Small tables with named rows and columns. After each table, cells are looked up by row and column.

kug
|  | kop | pitetu | kamubez | losa | nepifi | dotila | subad | zudar | sirozar | binatil |
|---|---|---|---|---|---|---|---|---|---|---|
| gup | -1.006 | 0.656 | 0.699 | 0.249 | 2.037 | -1.680 | -1.651 | -0.059 | -0.230 | 0.034 |
| rif | -0.527 | 1.028 | 0.185 | 0.958 | 0.429 | -0.349 | 0.822 | 0.277 | -2.165 | -2.373 |
| pifegid | -0.746 | 0.347 | 0.312 | 0.072 | -0.371 | -3.106 | 0.263 | 0.248 | 3.735 | -4.899 |
| dofile | 0.647 | 0.122 | -0.587 | -0.382 | 1.126 | 1.232 | 0.764 | -0.280 | 3.588 | -5.529 |
| gibasam | 0.029 | 0.890 | -0.605 | 0.069 | 0.165 | -0.710 | -1.294 | 0.454 | -0.162 | 9.855 |
| paded | -0.043 | 0.395 | 0.762 | -0.913 | 2.144 | 0.274 | -0.140 | -0.035 | -2.582 | -2.034 |
| govipo | -0.638 | -0.412 | -1.077 | 0.016 | -1.514 | -3.657 | -2.741 | -0.183 | -1.008 | -6.772 |
| siru | 0.601 | 0.277 | -0.933 | -0.118 | -0.494 | -1.183 | 1.121 | 0.456 | -0.840 | -4.477 |
| dazezas | -0.419 | -0.524 | -0.663 | 0.071 | -0.976 | 2.488 | 1.830 | -0.036 | -0.893 | 0.306 |

subad of gup is -1.651
kamubez of dazezas is -0.663
zudar of siru is 0.456
pitetu of gup is 0.656
kamubez of gup is 0.699
kamubez of siru is -0.933
losa of paded is -0.913
nepifi of dofile is 1.126
losa of siru is -0.118
sirozar of dofile is 3.588
subad of paded is -0.140
dotila of dazezas is 2.488
nepifi of gup is 2.037
subad of gibasam is -1.294
Which row has the largest pitetu? rif

Table vuv
fields: gaz, dul, verur, lami, papim, pava
kof: [90, 85, 141, 100, 89, 79]
bidibo: [103, 119, 129, 104, 66, 147]
sugum: [87, 143, 135, 90, 178, 135]
reredab: [162, 117, 96, 155, 137, 103]
vikaga: [125, 132, 107, 127, 208, 97]
zura: [136, 108, 108, 134, 58, 127]
lisovug: [99, 134, 132, 101, 173, 121]
bube: [65, 100, 145, 80, 112, 96]
darefum: [157, 120, 102, 149, 113, 120]
bosuv: [85, 92, 143, 95, 90, 90]
fes: [143, 172, 103, 130, 188, 175]
bipi: [140, 178, 104, 125, 169, 195]
vutod: [79, 145, 140, 83, 183, 137]

lami of vutod = 83
papim of fes = 188
lami of kof = 100
dul of zura = 108
pava of lisovug = 121
pava of kof = 79
papim of vikaga = 208

zozulud:
	vulun	darofe	zapoga	tof	liru
sofif	-2924	516	-2539	-4646	1820
leg	1509	-784	-1815	4773	-2292
lur	-396	-2495	6592	-5049	-97
barusog	-895	1734	-277	-7324	-3560
borizok	-1785	1578	-7134	-2478	-1186
muk	-931	-5018	-7547	8504	-3414
mopo	-7	-2373	5525	-2305	-4511

What is the tof of sofif in zozulud?
-4646
What is the darofe of leg in zozulud?
-784
What is the liru of mopo in zozulud?
-4511
What is the darofe of muk in zozulud?
-5018
What is the vulun of lur in zozulud?
-396
What is the zapoga of barusog in zozulud?
-277
What is the liru of barusog in zozulud?
-3560
What is the tof of borizok in zozulud?
-2478
What is the darofe of mopo in zozulud?
-2373
What is the liru of muk in zozulud?
-3414
What is the liru of leg in zozulud?
-2292
What is the zapoga of sofif in zozulud?
-2539
What is the tof of muk in zozulud?
8504
What is the zapoga of muk in zozulud?
-7547
What is the liru of lur in zozulud?
-97
What is the darofe of barusog in zozulud?
1734

Table fof
            pil     fak     dida  netegim     nef    migis
bab     -41.050  55.764  -53.135  -28.888  35.427   39.213
kimina   86.600   7.393   -0.899   16.121  24.054  -11.375
viliva   -4.779  20.671   23.842   17.991  14.796   26.189
sif      53.905  -2.667   50.045   40.596   9.434    2.679
bilogi   67.380  -2.717   41.067   36.429  11.741   -3.467
tagu     -7.952  51.591  -65.128  -31.460  39.119   25.224
gasov    78.532  19.976  -32.364   -2.716  31.605   -9.917
piras    74.619  23.811  -39.134   -5.128  33.223   -8.476

fak of kimina: 7.393
nef of piras: 33.223
pil of kimina: 86.600
pil of gasov: 78.532
dida of bilogi: 41.067
fak of sif: -2.667
migis of bab: 39.213
dida of gasov: -32.364

